(in the rows, 128 means zero)
Each path below is one point turned by a fixed rotation once a step. After each direction that follows a path, write how fast that rotation turns it, in deg/step (0 if it stays still).
Each turn is a multiple of 5 degrees from 10 to 175, or 0.
Each row of a path follows its step; steps can be skipped.
path 1
step 6: [129 128 120 119 147 138 123 145 129 143 114 126 123 140 125 140 129 117
 135 133 133 137 129 125 139 144 134 136 129 127 117 133 138 118 132 127
 136 127 130 118 118 119 140 113 134 120]
step 10: [127 134 138 140 129 129 133 137 131 112 126 130 118 123 117 145 127 142
 125 127 135 136 115 107 115 146 133 125 128 126 133 136 116 142 121 129
 130 116 131 111 129 139 132 133 123 124]
step 14: [133 121 142 136 121 128 105 127 135 130 137 134 114 129 121 144 126 114
 129 116 126 121 122 137 131 121 119 140 126 132 127 128 139 121 117 135
 113 127 112 127 118 135 147 129 123 126]
step 16: [128 146 130 122 130 109 132 127 135 129 126 110 146 125 133 125 127 140
 121 144 132 131 136 123 135 133 132 136 112 129 112 146 119 129 135 120
 132 136 138 129 131 144 128 123 127 127]
step 18: [125 117 118 142 120 135 145 144 116 124 123 127 128 134 120 132 125 127
 140 119 126 145 125 133 144 126 137 122 123 132 142 119 120 118 122 143
 126 119 120 134 126 116 123 137 129 113]
step 20: [122 104 128 121 138 117 130 130 136 119 127 133 123 124 145 130 123 130
 125 120 125 106 122 113 109 136 120 127 123 136 127 131 143 131 143 126
 127 130 125 140 134 139 135 124 131 139]
step 21: [133 137 134 121 129 132 117 138 137 148 128 153 133 122 134 127 134 122
 108 124 114 136 132 127 143 126 136 136 133 127 119 137 128 124 138 127
 135 110 122 132 137 128 117 127 123 130]
step 23: [127 114 133 117 128 138 125 131 120 110 132 109 135 135 116 117 117 117
 124 138 144 122 113 133 141 127 119 125 128 129 120 114 124 122 120 127
 125 135 140 126 117 136 123 125 117 121]
Directions:
[129 124 129 127 130 127 127 129 132 126 128 127 128 130 126 127 131 131
 127 133 132 131 132 123 128 128 129 132 128 124 133 124 129 125 128 125
 128 130 127 127 128 131 130 127 125 130] -> 110
[130 129 127 127 129 127 126 131 125 128 131 126 128 123 127 130 129 123
 130 135 127 130 131 126 128 127 127 126 124 131 127 128 128 128 124 127
 123 131 128 124 130 130 125 128 130 127] -> 45
[128 126 125 125 124 130 128 128 131 124 128 127 127 125 133 131 128 131
 127 130 127 125 128 126 126 131 127 123 132 127 132 128 130 129 123 132
 130 129 129 127 129 126 127 132 129 130] -> 145
path 2
step 3: [115 135 129 120 138 127 121 128 140 137 135 129 114 136 124 111 141 136
 136 141 130 137 133 133 135 126 126 132 126 123 130 127 128 116 124 133
 146 131 122 115 133 131 141 137 135 120]
step 4: [130 128 129 130 125 118 128 123 126 131 126 121 133 129 118 127 118 136
 118 139 136 120 116 136 122 119 122 128 130 137 134 114 124 140 120 143
 133 119 103 135 118 121 135 141 131 121]
step 5: [135 149 127 126 115 122 131 134 144 122 126 123 136 116 130 134 142 136
 134 135 133 121 112 128 126 121 138 129 130 133 119 131 110 126 133 129
 134 134 132 125 128 126 111 131 135 131]
step 8: [113 144 119 121 129 125 128 135 132 135 129 137 121 140 126 138 130 134
 136 132 133 128 123 124 138 120 137 135 133 134 138 122 121 115 134 133
 135 129 114 122 123 135 129 151 133 132]
step 11: [125 120 122 125 126 115 120 134 137 146 133 125 114 133 128 129 121 123
 130 131 139 140 136 137 136 123 124 125 133 133 119 126 126 119 128 121
 130 125 120 110 116 111 113 131 131 134]
step 14: [135 115 126 137 120 122 124 137 147 118 130 129 137 128 130 124 125 125
 122 143 136 126 118 144 132 123 134 121 128 130 123 131 115 143 122 133
 129 124 126 117 113 135 117 138 126 134]
step 17: [118 118 121 125 127 122 127 141 136 126 117 134 142 131 126 137 121 133
 135 132 144 125 120 123 129 111 141 134 127 130 130 109 131 140 130 132
 122 120 118 122 135 139 134 131 143 128]
step 23: [112 133 121 127 128 116 123 127 141 124 137 137 124 120 125 120 129 132
 133 132 134 122 122 137 132 128 120 136 135 130 121 127 106 137 136 135
 129 116 145 130 118 126 129 143 115 128]
Directions:
[126 130 129 128 125 127 126 131 127 130 129 125 128 122 131 131 129 129
 128 126 131 127 129 127 129 127 129 127 131 130 129 126 132 127 125 127
 124 124 130 126 130 123 125 122 128 126] -> 70
[127 124 126 123 130 129 132 129 127 130 123 132 128 131 128 127 126 127
 129 128 128 131 130 128 131 130 131 125 129 128 127 127 129 123 124 128
 130 126 126 131 133 125 128 129 130 123] -> 80
[129 130 129 126 124 128 127 127 127 132 129 129 129 129 124 129 129 127
 127 129 128 130 132 123 129 125 127 127 129 124 134 124 129 130 129 125
 131 126 124 125 130 132 132 128 128 129] -> 80
[129 125 129 127 131 129 127 130 126 133 128 130 128 123 128 124 126 126
 130 129 128 129 130 130 128 124 125 125 125 131 131 130 126 127 130 125
 130 132 129 130 131 127 125 126 127 134] -> 80
[124 129 131 131 130 125 129 127 125 123 128 130 131 124 129 129 127 127
 125 128 127 125 128 128 134 127 128 123 127 128 127 127 131 124 127 128
 134 126 128 128 126 130 128 130 127 131] -> 170
[127 125 130 127 129 130 128 124 125 130 131 128 128 131 132 126 128 127
 125 126 130 123 131 131 123 129 128 125 127 128 130 124 123 127 126 127
 126 127 127 125 124 129 124 129 130 127] -> 145
path 3
step 2: [116 124 121 131 114 130 122 126 132 118 123 119 127 133 131 122 119 144
 114 129 127 133 117 137 112 132 131 110 129 124 112 122 131 143 136 134
 138 118 114 116 126 126 133 138 132 126]
step 5: [128 132 109 132 129 116 131 123 119 111 127 122 125 125 142 140 135 132
 126 120 125 125 124 106 131 116 132 144 120 137 130 123 127 127 109 141
 131 143 125 125 128 118 132 126 123 121]
step 8: [133 122 133 122 128 116 133 139 134 131 130 132 128 128 124 121 142 131
 141 127 135 130 138 124 127 128 127 113 117 138 122 135 150 127 127 112
 125 135 106 127 140 138 139 129 145 131]
step 12: [123 117 111 140 136 120 126 126 117 117 121 121 139 135 129 126 118 139
 129 130 134 135 136 120 112 136 122  99 120 134 132 120 131 127 127 119
 117 125 123 124 125 128 122 137 127 116]
step 16: [127 122 127 123 134 110 123 129 127 129 137 135 140 139 142 110 132 130
 128 122 147 137 125 123 147 136 130 131 125 126 124 123 126 116 113 121
 120 125 124 139 118 142 125 129 122 114]
step 17: [111 130 130 144 114 116 129 122 125 131 117 127 127 130 130 111 142 117
 126 122 127 129 132 127 138 143 139 130 136 142 131 126 135 140 111 139
 120 136 124 124 143 126 138 130 130 131]
step 21: [119 130 104 135 123 119 117 122 120 125 129 119 128 112 133 127 136 129
 154 117 138 136 139 132 122 127 132 125 126 120 119 127 122 136 126 137
 133 134 128 116 115 124 136 131 126 139]
step 22: [119 136 124 128 130 131 115 113 123 110 118 113 140 129 127 125 126 136
 124 126 120 138 107 125 114 126 130 115 136 120 142 118 123 133 129 124
 123 126 126 123 121 147 135 127 132 124]
Directions:
[126 127 124 131 132 130 131 129 126 127 128 127 127 131 125 127 128 129
 124 129 130 126 130 131 126 126 129 129 125 132 129 129 126 126 127 130
 124 132 130 128 132 128 122 124 125 129] -> 55
[128 128 132 129 129 128 133 122 132 128 129 126 129 131 130 129 128 128
 125 132 128 128 126 132 126 125 130 131 130 127 126 126 124 129 128 125
 125 129 124 126 127 130 131 128 131 132] -> 160
[127 127 129 128 129 132 131 124 127 128 123 130 130 127 127 124 128 126
 130 125 131 129 128 128 127 128 126 128 126 131 126 132 127 127 126 125
 136 131 128 128 129 124 132 126 127 130] -> 110
[131 127 131 128 132 128 130 130 126 127 132 127 124 125 128 133 125 121
 131 124 131 128 123 127 128 129 132 130 127 129 126 126 128 125 129 128
 131 129 125 128 128 127 126 127 127 128] -> 70
[129 128 127 129 126 130 131 130 125 124 127 125 130 123 129 130 127 132
 130 129 129 125 133 130 135 125 132 127 130 129 129 128 130 128 131 128
 129 129 124 127 131 128 130 128 128 131] -> 110
[126 128 126 129 133 127 122 122 133 130 128 126 126 127 126 128 129 124
 130 132 128 126 130 130 132 129 129 127 125 129 129 130 132 126 131 128
 130 128 127 126 129 130 128 127 131 129] -> 35
[127 131 128 128 130 128 130 127 126 127 128 131 127 129 126 134 129 132
 128 129 124 123 125 129 130 127 122 131 129 127 130 127 129 129 125 129
 132 129 128 125 130 129 129 123 130 124] -> 80
path 4
step 6: [118 122 138 130 129 121 133 138 144 134 130 131 123 121 125 119 133 111
 141 124 128 135 116 145 121 136 144 130 114 125 125 125 119 130 128 132
 124 113 113 120 136 137 125 125 132 133]
step 8: [104 130 138 134 130 128 128 131 142 116 117 127 121 132 129 126 122 118
 141 134 121 119 127 127 128 141 119 120 129 120 136 128 129 118 116 126
 134 119 131 135 137 151 133 138 128 125]
step 9: [116 133 138 138 112 123 129 120 116 121 118 124 127 133 137 127 130 134
 150 137 136 129 140 123 122 116 136 137 127 123 138 125 124 134 127 124
 118 124 133 105 137 133 120 125 121 125]
step 11: [141 132 133 134 141 119 129 122 142 127 125 123 131 125 139 149 130 134
 141 129 135 124 118 143 121 129 131 132 135 131 135 119 121 143 126 123
 129 123 132 119 133 145 116 115 119 119]
step 14: [132 115 131 142 131 116 134 127 127 125 117 123 118 116 134 117 135 124
 142 134 122 124 129 128 117 130 110 135 117 137 134 126 133 129 128 132
 134 139 123 123 147 137 127 147 123 136]
step 19: [128 134 128 135 118 129 129 124 117 109 117 122 119 132 127 136 131 119
 133 120 120 129 120 118 124 131 120 133 129 103 131 132 121 134 134 118
 127 117 134 117 142 148 127 131 124 128]
step 20: [128 139 131 138 120 114 121 133 130 127 105 130 132 128 138 135 126 122
 143 141 131 112 129 131 129 126 128 129 127 130 142 129 126 136 123 133
 126 136 148 124 130 127 137 148 132 118]
step 22: [132 142 132 131 144 121 139 121 118 135 108 127 127 120 148 134 133 131
 130 119 125 121 117 130 110 129 123 133 136 141 116 131 130 147 130 129
 123 124 131 127 121 128 129 134 129 121]
Directions:
[129 126 127 131 130 127 124 128 128 124 126 130 127 129 129 131 131 127
 126 122 130 126 125 124 127 128 127 130 127 128 122 133 130 126 127 125
 124 126 131 129 126 127 126 128 129 131] -> 120
[128 126 127 125 129 126 129 127 128 131 128 130 125 126 130 128 129 126
 129 129 132 125 127 130 126 129 127 128 127 126 125 130 128 128 132 134
 133 128 129 128 124 127 130 128 121 133] -> 40
[131 130 130 129 127 129 127 132 130 129 129 126 126 126 128 132 132 131
 127 128 129 129 129 134 131 132 132 131 127 129 125 131 123 128 127 129
 125 133 129 125 127 128 130 129 126 125] -> 70
[126 128 130 130 129 129 130 124 125 130 125 127 123 126 129 127 127 126
 125 130 129 126 133 130 129 132 129 129 131 134 129 128 132 125 127 127
 127 128 131 124 125 128 125 124 129 127] -> 60
[127 132 129 126 125 131 127 127 132 128 126 122 130 127 130 127 126 127
 127 132 133 125 125 125 127 128 129 129 130 123 127 126 126 123 131 127
 123 126 129 127 127 129 129 130 128 128] -> 35
[129 132 128 127 129 127 133 127 127 123 132 130 128 122 128 127 127 127
 127 131 128 129 130 122 125 129 132 131 127 130 129 132 127 130 130 130
 126 129 132 133 129 129 129 128 128 127] -> 145
